In the data rows, 50 means zero.
Some points, each followed by its number:
tensor([45, 51, 79, 57, 32, 31, 70, 63, 41, 39, 45, 47, 69, 67, 37, 36, 29, 61, 53, 57, 49, 33, 44, 59, 39, 44,  0, 42, 54, 79, 20, 45]) 0
tensor([44, 35, 38, 56, 51, 56, 64, 37, 40, 48, 86,  0, 55, 10, 70, 64, 56, 61, 54, 51, 48, 46, 57, 31, 47, 67, 60, 38, 52, 62, 47, 49]) 1
tensor([44, 59, 57, 44, 53, 51, 41, 55, 43, 42, 41, 62, 48, 59, 49, 41, 50, 23, 58, 44, 61, 43, 53, 53, 48, 46, 55, 63, 50, 44, 41, 63]) 2
tensor([46, 49, 50, 54, 53, 56, 55, 51, 61, 47, 52, 56, 55, 51, 50, 53, 52, 56, 51, 46, 49, 50, 54, 59, 38, 46, 57, 44, 53, 56, 57, 53]) 3
tensor([68, 55, 61, 33, 36, 49, 40, 52, 41, 54, 40, 55, 34, 60, 39, 37, 54, 47, 46, 58, 59, 46, 42, 32, 67, 38, 51, 50, 42, 48, 41, 49]) 4
tensor([55, 58, 60, 43, 48, 57, 39, 53, 37, 50, 42, 60, 38, 57, 53, 46, 55, 46, 45, 42, 59, 48, 45, 38, 51, 36, 58, 57, 50, 44, 47, 53]) 5
tensor([45, 51, 60, 37, 52, 47, 39, 56, 40, 42, 42, 61, 49, 60, 41, 33, 51, 46, 63, 42, 70, 38, 54, 52, 52, 43, 56, 59, 53, 39, 49, 58]) 6
tensor([43, 61, 44, 48, 49, 45, 53, 54, 59, 48, 46, 61, 46, 50, 44, 55, 50, 56, 40, 46, 52, 51, 55, 48, 47, 64, 38, 52, 43, 44, 56, 51]) 7
tensor([68, 51, 63, 34, 32, 52, 39, 52, 40, 54, 41, 54, 34, 61, 41, 36, 54, 48, 45, 56, 63, 47, 42, 35, 63, 41, 49, 49, 36, 39, 42, 52]) 8
tensor([48, 31, 40, 52, 56, 57, 71, 22, 43, 52, 65,  0, 54, 51, 57, 62, 56, 36, 27, 50, 45, 33, 47, 22, 49, 67, 68, 55, 52, 62, 61, 55]) 9
tensor([54, 62, 36, 48, 56, 56, 59, 46, 65, 63, 50, 64, 52, 43, 45, 59, 52, 65, 47, 65, 47, 56, 58, 56, 36, 50, 52, 49, 48, 48, 52, 49]) 10
Which five points above are nearest to each new point? Their numbers follow each, smallest number first.
tensor([43, 53, 43, 57, 55, 53, 52, 53, 58, 45, 45, 61, 51, 38, 41, 50, 54, 45, 54, 27, 56, 49, 50, 62, 40, 49, 53, 41, 52, 44, 50, 54]) ~ 2 3 6 7 10
tensor([56, 63, 42, 45, 55, 57, 50, 46, 53, 64, 47, 64, 48, 48, 49, 56, 52, 60, 45, 60, 49, 51, 52, 52, 39, 43, 59, 53, 50, 47, 51, 47]) ~ 2 3 5 7 10
tensor([68, 62, 40, 44, 55, 57, 52, 46, 64, 80, 45, 64, 51, 46, 45, 61, 52, 65, 43, 74, 44, 61, 58, 57, 33, 46, 52, 50, 49, 47, 52, 46]) ~ 3 4 5 7 10
tensor([42, 49, 44, 57, 57, 57, 61, 52, 70, 46, 52, 61, 56, 44, 45, 59, 52, 51, 53, 47, 49, 56, 61, 59, 38, 53, 47, 45, 55, 53, 50, 57]) ~ 2 3 5 7 10
tensor([46, 42, 46, 53, 56, 52, 41, 37, 47, 51, 44, 52, 56, 59, 44, 36, 53, 67, 54, 47, 39, 42, 37, 56, 53, 45, 50, 52, 40, 64, 51, 52]) ~ 3 5 6 7 10
tensor([43, 49, 46, 56, 55, 55, 58, 52, 68, 46, 51, 59, 56, 47, 47, 57, 52, 51, 53, 46, 49, 55, 59, 59, 39, 50, 50, 44, 55, 54, 53, 55]) ~ 2 3 5 7 10
tensor([56, 50, 54, 47, 46, 53, 50, 52, 56, 51, 50, 55, 48, 55, 50, 49, 53, 52, 53, 52, 54, 51, 50, 51, 49, 44, 55, 45, 48, 52, 51, 51]) ~ 3 5 6 7 10
tensor([50, 61, 57, 49, 55, 59, 39, 54, 35, 53, 44, 63, 42, 54, 59, 51, 56, 44, 46, 38, 58, 49, 45, 42, 46, 33, 62, 62, 56, 46, 46, 52]) ~ 2 3 4 5 6
tensor([43, 48, 42, 56, 55, 39, 60, 52, 59, 43, 51, 54, 50, 28, 50, 57, 48, 50, 52, 51, 46, 57, 57, 59, 46, 71, 11, 45, 46, 44, 48, 31]) ~ 2 3 5 7 10
tensor([44, 53, 57, 42, 55, 46, 39, 48, 41, 46, 43, 62, 50, 60, 43, 32, 49, 43, 62, 43, 73, 37, 50, 54, 52, 43, 56, 59, 52, 45, 52, 60]) ~ 2 3 5 6 8
tensor([62, 58, 53, 41, 45, 56, 52, 53, 49, 64, 57, 54, 47, 56, 49, 54, 49, 46, 49, 61, 52, 49, 49, 45, 61, 53, 50, 51, 55, 40, 48, 55]) ~ 3 4 5 7 8
tensor([48, 54, 62, 55, 31, 41, 40, 51, 47, 44, 43, 43, 51, 60, 42, 35, 76, 72, 56, 44, 50, 58, 53, 58, 46, 41, 45, 35, 53, 73, 64, 48]) ~ 3 4 5 6 7
tensor([47, 48, 50, 54, 54, 54, 55, 52, 65, 47, 54, 55, 56, 52, 55, 56, 52, 53, 56, 47, 49, 53, 55, 60, 39, 47, 57, 42, 52, 55, 58, 51]) ~ 2 3 5 7 10
tensor([50, 39, 53, 57, 46, 51, 43, 44, 39, 44, 67,  0, 52,  5, 65, 47, 50, 47, 78, 51, 48, 59, 54, 38, 52, 58, 55, 35, 49, 67, 34, 18]) ~ 1 3 5 7 9
tensor([40, 53, 40, 55, 56, 33, 70, 57, 72, 46, 43, 65, 52, 25, 41, 59, 48, 53, 45, 52, 46, 59, 59, 60, 44, 68,  0, 47, 39, 38, 41, 52]) ~ 0 2 3 7 10
tensor([63, 59, 42, 40, 54, 55, 52, 47, 54, 69, 45, 56, 44, 51, 40, 55, 53, 42, 45, 72, 43, 43, 51, 59, 68, 45, 52, 53, 49, 50, 56, 34]) ~ 3 4 5 7 10
tensor([46, 44, 48, 54, 57, 52, 46, 44, 57, 50, 49, 51, 57, 55, 50, 47, 52, 60, 61, 46, 42, 51, 47, 58, 47, 46, 54, 46, 47, 60, 55, 50]) ~ 3 5 6 7 10
tensor([49, 61, 41, 47, 49, 45, 54, 53, 59, 56, 47, 59, 47, 50, 44, 56, 50, 60, 42, 54, 52, 53, 52, 50, 53, 63, 37, 52, 41, 41, 55, 50]) ~ 3 5 7 8 10
tensor([54, 18, 69, 54, 27, 45, 62, 69, 44, 47, 44, 60, 71, 59, 67, 52,  3, 48,  8, 50, 70, 58, 51, 60, 35, 42, 52, 56, 50, 58, 32, 47]) ~ 0 2 3 5 7
tensor([49, 30, 31, 51, 64, 50, 66, 19, 43, 46, 54,  5, 46, 45, 59, 59, 49, 44, 46, 54, 41, 36, 44, 32, 53, 84, 66, 62, 50, 56, 72, 54]) ~ 1 3 7 9 10
